Each path below is one point turned by a fixed rotation once a step. After each direction that follows a path, write how fast that rotation turns it, in deg/step (0 if it stays still).
Each turn is a multiple of 5 degrees from 10 to 175, or 0.
Each row of a path follows its step; steps can be skipped.
Path 1:
step 0: [  7.8   5.8  16.9 -26.6   3.8   8.1 -19.3 -20.9   9.5  31.6   0.8  -3.9
  -7.0   3.0  21.9 -15.8   9.3  -5.6 -15.3  -6.4  -3.5 -16.2  15.4 -15.4
  13.3 -12.4  17.0   0.0 -28.8  -3.6   9.4  17.4   0.5  31.8 -10.0   4.3
  19.6   4.3 -25.1   9.9  -6.0   8.8  26.8 -14.0  14.7 -25.0   7.8  14.1
 -11.3 -26.6  26.3  17.0   2.7  13.7 -19.0  23.5  14.4  13.4  -9.7  10.2
  -0.3]
step 2: [  1.2   7.3  -8.3  -7.4  18.6  -7.0 -13.8  14.4  -0.8  17.8 -19.2 -17.4
 -10.3   6.7  -3.7  10.0 -24.3  -1.2  25.1   8.1  15.6   6.3  13.7  28.4
   9.3 -28.4  -5.7   9.3  -8.2  32.0  10.6  -7.6 -21.9 -20.3  19.0 -27.1
 -23.5  -9.3  -6.0   8.5   6.6   1.5  11.4  12.8  -6.6 -27.6   5.8 -12.3
 -18.2   8.0 -10.1  18.4  15.1   7.5 -11.0   2.0  -5.4 -13.4  15.4 -24.4
  33.4]
step 10: [-15.5   6.9   1.6  14.3  -1.0 -13.3 -13.1 -28.5 -22.4  14.2  -7.4  -6.8
 -12.2  12.4   8.8 -20.0  -4.4  22.1   1.9  -5.7   2.9  20.9   7.0 -14.3
  15.4  -7.9  42.3   9.0 -39.2  23.1   8.9 -35.8 -16.4 -16.9  -4.6   6.3
  -0.9   1.4  -7.8  16.0  10.8  -0.6  17.4   1.5   7.2  -3.7  -8.2 -21.1
   9.5  19.4 -18.3   0.3  19.7  -7.6 -27.0  14.5   1.1 -20.5   3.0   5.0
   4.4]
step 12: [ 17.5  31.1   5.6  -7.0  -1.7   7.6   3.1  21.5  18.8   3.0 -15.5  17.0
  -8.6 -17.3  13.4 -12.1  -6.9 -12.9  15.6  15.9  21.6   9.0  22.1   9.1
  -6.4   4.8  22.3  -7.5   8.1  16.4   0.2  23.0 -10.1 -17.0  -0.9 -20.2
  16.8  23.6  14.0 -14.6  -1.5 -12.0 -31.4  24.3  -1.3  -4.5 -29.7 -27.1
 -16.5   6.9   0.8 -16.5 -15.6 -15.0  20.0   3.9  26.0 -11.4  -4.2   9.3
  14.4]
step 14: [-18.0 -12.6  -8.3   7.9  12.5  -2.3  15.4  10.9 -18.0  -1.0  11.4  31.5
 -22.4   0.2  -3.4  -4.3   8.0  -4.1 -21.8  -9.0  13.6  31.5  -2.6  -5.5
  24.7 -10.6   1.8  32.3   3.5   0.9   3.7  -6.9  -4.0  -8.9   2.9  25.8
 -27.2  16.0  15.8 -19.1  -7.8   8.2 -16.3  -2.9  32.5  19.2 -12.9   4.0
  -6.8  10.2  -7.8   6.8 -11.8  10.6  -1.9  -0.8   2.9  52.7   1.3  -6.2
 -18.8]
step 20: [ 11.4  -3.9 -20.3 -12.5 -31.9 -12.4  28.6 -21.8   3.4  -7.1  -3.9  16.4
  -7.3   1.5  -2.2 -26.5   2.9 -22.5 -13.4   1.9  -4.0  29.2   1.0   2.4
  -1.0  21.4  15.1   1.9  -7.3  -5.7   1.1  -4.3  15.6   3.2  10.1 -22.7
 -11.8  18.2  -2.0  -2.9 -19.9  27.6 -28.9  15.3 -17.5   7.1 -25.9 -10.6
  -8.2  43.2  -5.3 -11.8   7.3 -22.1  -4.7  27.3  -4.9  -1.6   4.2   6.1
   4.6]
step 22: [  4.3  27.2   8.8  -6.4 -16.0 -10.7  16.6  16.2 -19.2  11.7   1.6 -12.3
  -6.6  -3.2   4.5  10.9  25.3  26.1 -20.0  11.0  17.2 -17.3   1.6 -15.7
  24.2  -3.1  -1.8  15.3  12.3 -11.8 -12.9  -5.8 -16.2  11.7  -6.4  -3.0
  19.6  16.6  24.0 -19.1  10.7  15.0 -28.3   9.7   7.3  -2.6  -1.5   5.5
  -1.4  10.3  26.8  21.8 -12.9  23.4   8.3 -12.0  32.2  28.9  10.5  25.4
  -2.8]
step 29: [  0.0  33.4   8.2 -12.9  19.6  -3.5 -25.8   4.7 -25.6 -18.2  -8.5 -13.9
 -11.3   3.8  -6.0  23.9  15.7   7.1  -8.3  23.1  -2.0  13.5 -10.3  24.6
 -16.6 -19.5   7.1 -23.4 -19.8  -6.9  -8.9  -2.0  17.8  10.2 -10.9  -4.5
   5.4   8.0 -20.1   3.8  -2.8 -29.4  -8.5  17.3  -4.3   9.7  -7.4  22.2
  -2.4  20.9  33.4 -13.3  12.2  36.7  14.0  -1.6   7.0   4.5 -10.5  -5.4
 -10.2]
Speeds:
[ 1.2  3.8 -1.9  1.7  5.0  1.6  1.3 -3.5  0.4 -6.5 -8.2  0.4  2.2 -3.3
 -7.8  3.7  1.0 -1.0 -6.0 -3.6  1.8 -1.8 -7.5 -7.5  2.8 10.0 -3.0  1.3
  4.2 -4.1 -4.5 -0.2 -2.4  2.0  4.3 -5.5 -2.0 -7.4 -3.8  5.4 -5.1 -0.5
 -1.5 -0.3  3.5 -0.3  8.0 -7.0  4.2  0.3 -0.8 -1.7 -5.8 -2.5 -0.7 -4.0
  2.4 -2.1  0.0  3.5 -0.7] : 175
[ 4.5 -0.4 -0.6 -7.7  7.0  3.2 -1.6 -0.8  6.6 -3.8  1.8  2.1  6.2  1.0
  4.7 -4.4  0.5 -0.7  0.8  5.7  5.6 -8.9  6.2  0.8  8.0 -2.7  1.3 -0.8
  3.5  3.3 -2.7  0.9  2.3 -4.0 -2.9  1.6  4.4  0.7  3.8  3.1 -2.0  4.0
 -1.6 -5.7  5.5 -6.4  0.1  1.1  3.8 -1.0 -3.1  1.3  2.6 -0.8  5.0 -8.2
  7.4 -6.7  3.3 -0.2 -0.8] : 115
[ 8.2  9.2  2.5 -2.4 -8.9  2.9 -3.7 -0.5  2.4 -0.3 -4.4 -5.1 -3.7  5.8
 -3.1  6.3 -6.2 -0.2 -1.6  5.1  0.6 -6.4 -3.9  1.5 -4.2 -3.7  0.4  1.0
 -3.0  4.0 -0.4 -1.9 -4.2 -0.4 -1.9  1.9  4.8  1.5  1.5 -9.0 -3.0  0.1
  3.0  6.9  6.9 -0.8  5.4  1.7  6.7  3.3  5.7 -2.2 -0.2 -3.3  2.8  4.5
  1.7 -1.4  1.8  1.2  0.4] : 110
[ -0.2  -3.7  -1.8   2.9  -4.3  -0.1  -2.7  -1.1 -10.1  -2.0  -2.9  -0.7
   7.5   1.0   1.8  -4.8  -1.2  -1.2   0.8  -5.9  -4.4  -2.2   1.0  -4.7
   1.2  -1.5  -2.7   0.9   2.5   3.5   5.6   0.7  -3.5   3.2  -0.2  -4.7
   2.5   7.8   0.1   3.0  -2.8  -2.9   2.5  -1.9  11.8   0.9   4.4   3.9
   0.7 -10.8   0.2   5.7  -0.2   5.2   2.7   3.4  -5.1  -2.9   4.0  -1.0
   7.4] : 45
[  2.0  -3.0  -0.3  -2.6  -3.8   0.6   2.2   3.2   3.1  -0.4  -2.0  -5.9
   0.6   5.6   5.8   4.0   5.3  -2.5  -1.7  -6.0  -2.6   5.9  -0.6   1.4
  -7.8   7.2   1.7  -4.0  -6.6  -0.3   0.2   0.1  -1.8  -2.7  -4.7  -1.9
  -0.6   0.5   8.2   3.1  -1.5   0.2   4.4   0.8   4.3  -1.3  -0.5   3.1
  -5.6   1.1   2.5   1.2  -6.4   0.4  -0.7 -14.2   6.7   0.7  -3.8  -0.9
   6.2] : 100
[ 4.8  2.7  2.2  2.3  0.7 -4.7  6.8 -6.5  0.1  7.0  5.0  4.2 -6.2 -0.9
  0.6  2.0 -2.6  3.9 -9.0 -6.1  0.2 -5.6  0.3 -1.8  3.3 -1.7 -5.7  8.9
  3.3 -0.7  5.0  6.7  4.8 -0.3 -0.8 -3.5 -4.0 -1.8  1.8 -5.9  1.5  8.0
  8.3 -1.5 -0.7 -1.3  1.6  2.5 -3.1 -0.8  1.5  1.0 -1.4  5.0 -1.5 -2.4
  5.8  0.5  2.4 -3.2  3.4] : 130
[ -2.5   0.9   5.0   3.3   0.8  -1.3   4.0   0.1   3.8 -11.4  -3.0   3.1
   8.6  -0.3  -2.9   3.8  -2.7  -2.5   2.5   2.2  -5.4   1.4  -3.4  -0.2
  -0.9   3.2   1.1  -0.4   1.3   5.3  -6.2   4.5   2.8   4.3  -0.8   1.7
   3.0   1.7  -0.2  -9.2   8.8   6.1   5.1  -3.1  -3.6   0.0   2.2   3.9
   1.2  -2.6   2.7   2.5   7.9   2.1  -5.4  -6.4  -6.0  -1.3  -4.6   0.7
   1.5] : 175
[  0.5   2.6   8.8   1.6   5.9  -4.2  -2.3   1.2 -12.9   1.8   1.3   1.0
   0.8   6.8  -4.6  -0.8   4.6  -0.7   4.7   0.9   3.4   1.0  -4.2  -3.7
  -0.3  -3.2  -4.1   2.7   0.5  -1.2  -2.5  -8.1  -2.9  -4.1   4.5   3.2
  -3.6  -8.0   9.2  -1.4   4.7  -1.1   1.3  -4.0   4.2  -3.9  -2.6   1.1
  -0.9   6.0   1.6   4.4   4.8  -2.8   2.1  -3.3  -1.9   1.8   2.7   1.6
   3.6] : 90
